The rows of M fall into several groups, which share some directions, and each row is roughly a mix of its group's hidden directions.
M (117 x 10):
[[ -3  18 -30 -15  -7 -19 -14  -2   1  -1]
 [-31  -2  14  -2   3  -8  -7  21   0 -17]
 [ 10   5  -3  23   8  -8 -34   0  -9  -6]
 [  5  24 -18 -19  -4  -2  -4 -13   3  23]
 [-17 -10   4 -13  19  21 -18  16   4  10]
 [ 23   2   0  22 -20 -19  14  -1   7  -7]
 [  0  10   9  -1 -25  -4 -19 -22   1  20]
 [ 27  11   2  -1   1  -1 -24  13   1  21]
 [ -1 -11  22  15  12  17   7  18 -16 -11]
 [ -1   9  -8   7 -40  -5  -1  10  -1  10]
 [ -5  10 -12 -17   2  -3  10  20 -25 -18]
 [  3  17 -29  -6   8  -2 -21  17   4   8]
 [ 11  12   6   0 -33   7 -11 -15  15  -4]
 [-18  -2   5 -16   0 -17  21 -20 -17  -2]
 [  8  -1 -14  22  -6 -20  11  13  -9 -23]
 [ 28  15   5   0 -12  20   9  19  -3   3]
 [-17 -17   6  -7   1  -8 -18 -29  13  -5]
 [-17   8   2  -4   0  12  -7  13 -10 -35]
 [ 23 -10 -16  -2  15  22   6  10   9  15]
 [ 21  -1  16 -15  -3  18 -12   0  20  16]
 [ 17 -15 -10  16   8  20 -15  16   3  14]
 [-24   5   2  -7 -32   7  11 -10  10  -1]
 [ 15  -6 -27   0  -1   3  -1 -24  -7  20]
 [-17   7 -12 -11  36  -2  -2  10  -1  -6]
 [  0  11  -6  21   7 -16 -16 -22 -19  -4]
 [ 12  -3 -23   9  28  -2  12   6  -4 -17]
 [  5  11   2  -7 -20 -19 -30  -7   7 -10]
 [  3  14   9  -4  28  -9   6   8   4 -28]
 [ 20 -28  -3 -17  -2 -12  -1 -19  -8   8]
 [ 12   0   4  -8   3  -8  14 -21  -5 -33]
 [ -8  15  14 -15 -14 -14   7  27  10  -5]
 [ 33 -11 -17  -5  -2  15   3   0  12  11]
 [-12  11  -9 -18  -6 -21   6  28  -1  -9]
 [-26   1  28  -5  -7  -8  16  -2  -3 -13]
 [ 28  -4  -5 -20   0  18   3  -2 -15  16]
 [-13  16  18   7  30   1  11   8  -7  -8]
 [  4  -7  28   3  -8  12 -11 -17  21  11]
 [-10 -17  18  15  11  25 -16  -5   5 -10]
 [  1  -9  16   2  -5   0  15  25  10 -26]
 [-20  20 -19   5   0  -3 -18 -13  -8 -19]
 [ 27 -13   5  11  22  -4   4  -8  -4 -20]
 [ -6  -2  -3  14  -7 -33  11   4  -3 -23]
 [ 25  -6 -24  -9   2   7  -4 -15  -4  20]
 [ -7   2 -18  -3  16 -15  17  17 -24   6]
 [ -7  -3  17 -30   8   7  21  -6  13  -3]
 [-14  10  12  -3 -29  -4  -5 -18  -9  17]
 [-18  -5 -10 -22   8 -22  -4 -10   4  21]
 [ 33  -2  -6   3  11   4 -14  -1  19 -14]
 [-28   8  25 -13   2  -9  -9   8   5 -11]
 [-20   2  14  -6  -3 -21   8  26   1 -14]
 [ -1  -5  15 -15 -14  -6   0 -36   1   8]
 [  9  13   2   5 -25   1 -24  -7   0  23]
 [-23  17  -3   7   6  -3 -19 -10 -26  -1]
 [ 16 -12  19  -3  -2  18   1  28  -8 -10]
 [ -5 -13 -11   2  17 -11  11  20 -27  -9]
 [-26   0  20  -1   0 -18 -10 -11  -8 -18]
 [-11  -2  -8  14  29  15  10  15 -11  12]
 [ 12  20  -3 -25   6   1  12 -22   7  12]
 [  6  12  12   1  23   4 -16   5 -30  -3]
 [ -7  20  20  -3  -8  -2  19  22 -10 -13]
 [ 20 -17  -2  22  13  20  -3  -2  -6  14]
 [  2 -11  -2 -19  23 -12  27  11  -5  -4]
 [  3 -16  24  18  -5  14  -9 -10   8 -20]
 [ -1   4  16   2 -14  -4  -4 -34  19   7]
 [  1 -11  26  17 -14  10 -14  21   5  -2]
 [  2  -3  -4  17 -14  16  12  32   1  11]
 [  2   4  -4   9  -4  19  -9  12  -6 -36]
 [ -2  -1  18  -3   5  13   6  37  -7  -4]
 [  3   8 -19  10  -8 -22   8 -29  -3  -6]
 [ 12   2 -23   6  -9 -24  10 -12 -11 -17]
 [ 21  -8 -10   2  29   5 -14  15  12   0]
 [  7   5  35  -2 -18   7   3 -15  10  -3]
 [ -5   5  -9 -18   4 -20 -15 -27   0  15]
 [ 29 -15   9  12  -3   7 -20   9  11 -11]
 [ 26  -3 -21 -14 -18   1  14  -2  13   1]
 [ -9  14  -9 -10  -9 -32  13 -17   1   7]
 [  2  -5  11  19 -29  -9  19  -8 -10 -11]
 [  2   8  15   3 -29  -3 -13 -16  -3  22]
 [-28   4  12   9 -13   3  -3  -6 -20  19]
 [  2 -15  -5   6  21   2  24  16   2 -21]
 [  1 -20  11  24  -6  -7  28   3  -9   1]
 [ 14  14  13   5 -25  -5 -17 -22  -7   3]
 [ 25 -22   1   8 -18   9  11  11  10 -10]
 [ 18   0  24 -10 -18   5  24   7  -4  -9]
 [-32   0 -17   9   1 -19   1  -8 -10  13]
 [-12  11 -30 -10  14  -5   0  18  -5  15]
 [ 16   7 -30  -2  -2 -19  15   5 -13   9]
 [ 15  14 -23   9  -1   8  10  19 -18 -12]
 [-11 -10  27   1  -2  22  11  14 -10  14]
 [-17  -8  14  14 -19  12  20  17  -6   8]
 [-26  -1  -5  -2  19 -11   9  -9 -25  -8]
 [ 24   0 -17  15   1  -9  20  10 -18   3]
 [-11  -5  24 -17  -6   2  22   2 -17  14]
 [  7  -1 -11  17  19  -7 -26   6  -4  20]
 [ 21   5 -21  -2 -11   5 -20  -6   4  23]
 [-33   3   6  -3 -24   5  11  -2  -3  12]
 [-16  23 -15 -15 -11 -21 -10 -11  -3   2]
 [ 15 -22   7   6   6  -3   9  31 -13  -5]
 [  8 -25  23  24   3   8  -3  -9   1  -8]
 [  0  11  18 -36 -10  11   9   2  -2  -1]
 [ -2  12   2 -18 -20   6  -1 -14   5  30]
 [ -1 -15  21 -28   9  12  12  -5   5  13]
 [-18 -15  12   9  16  10  -7   0 -10  28]
 [  2   4   1  12   9  -8 -29 -25 -13  10]
 [  2   4 -31   6   2 -14 -11 -12  19 -14]
 [-11  11   1   1  -4 -19 -12 -28 -21   7]
 [ 35 -10 -14  -1   1  16   5  -4   9  11]
 [ 31   8  -4  -1  25   0   4 -14   3 -10]
 [ 11  -3   0  17  10   8  -9 -28 -14  20]
 [ 22  11   8  -3  16  -7 -19  10 -20  16]
 [ -3  19 -38  -2   5  -4   1 -10  -7   5]
 [ -1  13  26  -8 -16  -4 -27  -1  10   2]
 [  9   2  -2  21   5 -17 -18   2 -15  26]
 [ -1 -14  20   0   9  23  21  18  -4  -9]
 [ 24  18 -19  11  -6  24   2  -5  -5   3]
 [ 22   0   8 -22   7 -16  -4  -1  -3  26]
 [ 12  13 -13  -1 -11  -4  -1 -29  12  20]]

One row of each group comes first, with its name. Which group is each row after those in?
[ -4  -2  13  -5  -9 -16  -6  10  32  18] => Y
[  1  14 -27  -4  11  -7   1  14   5 -26] => N
[ 13  25 -18 -17 -12  -5  17  -9   4  10] => F

[-15 -11  17 -23 -18   1 -11  11  17  -3] => F
[  8   3  -1  10   3 -16 -25 -12  -9  27] => N
[-24  18  11 -15  26  -1 -10  -3  -1   7] => F
[-15  16  10  14   7 -15  27   1 -15   5] => Y
[ 14 -11   9  10   2  14   5  23 -17 -21] => Y
[ -5  -9  15  10 -24  -3  19  17   2 -18] => F
[-29  -3  -4 -14 -12   2  10   8   9  24] => N
[-15  11 -15  23  -8   9   1  18  -1 -22] => N
[ 24   5  -7 -13  19  -7   0  -5   2 -28] => N
[ 21  -5 -15   5  20 -10  -3   4   4 -28] => F
[-14   2 -20  -8  10 -28   8  16  -6  11] => Y
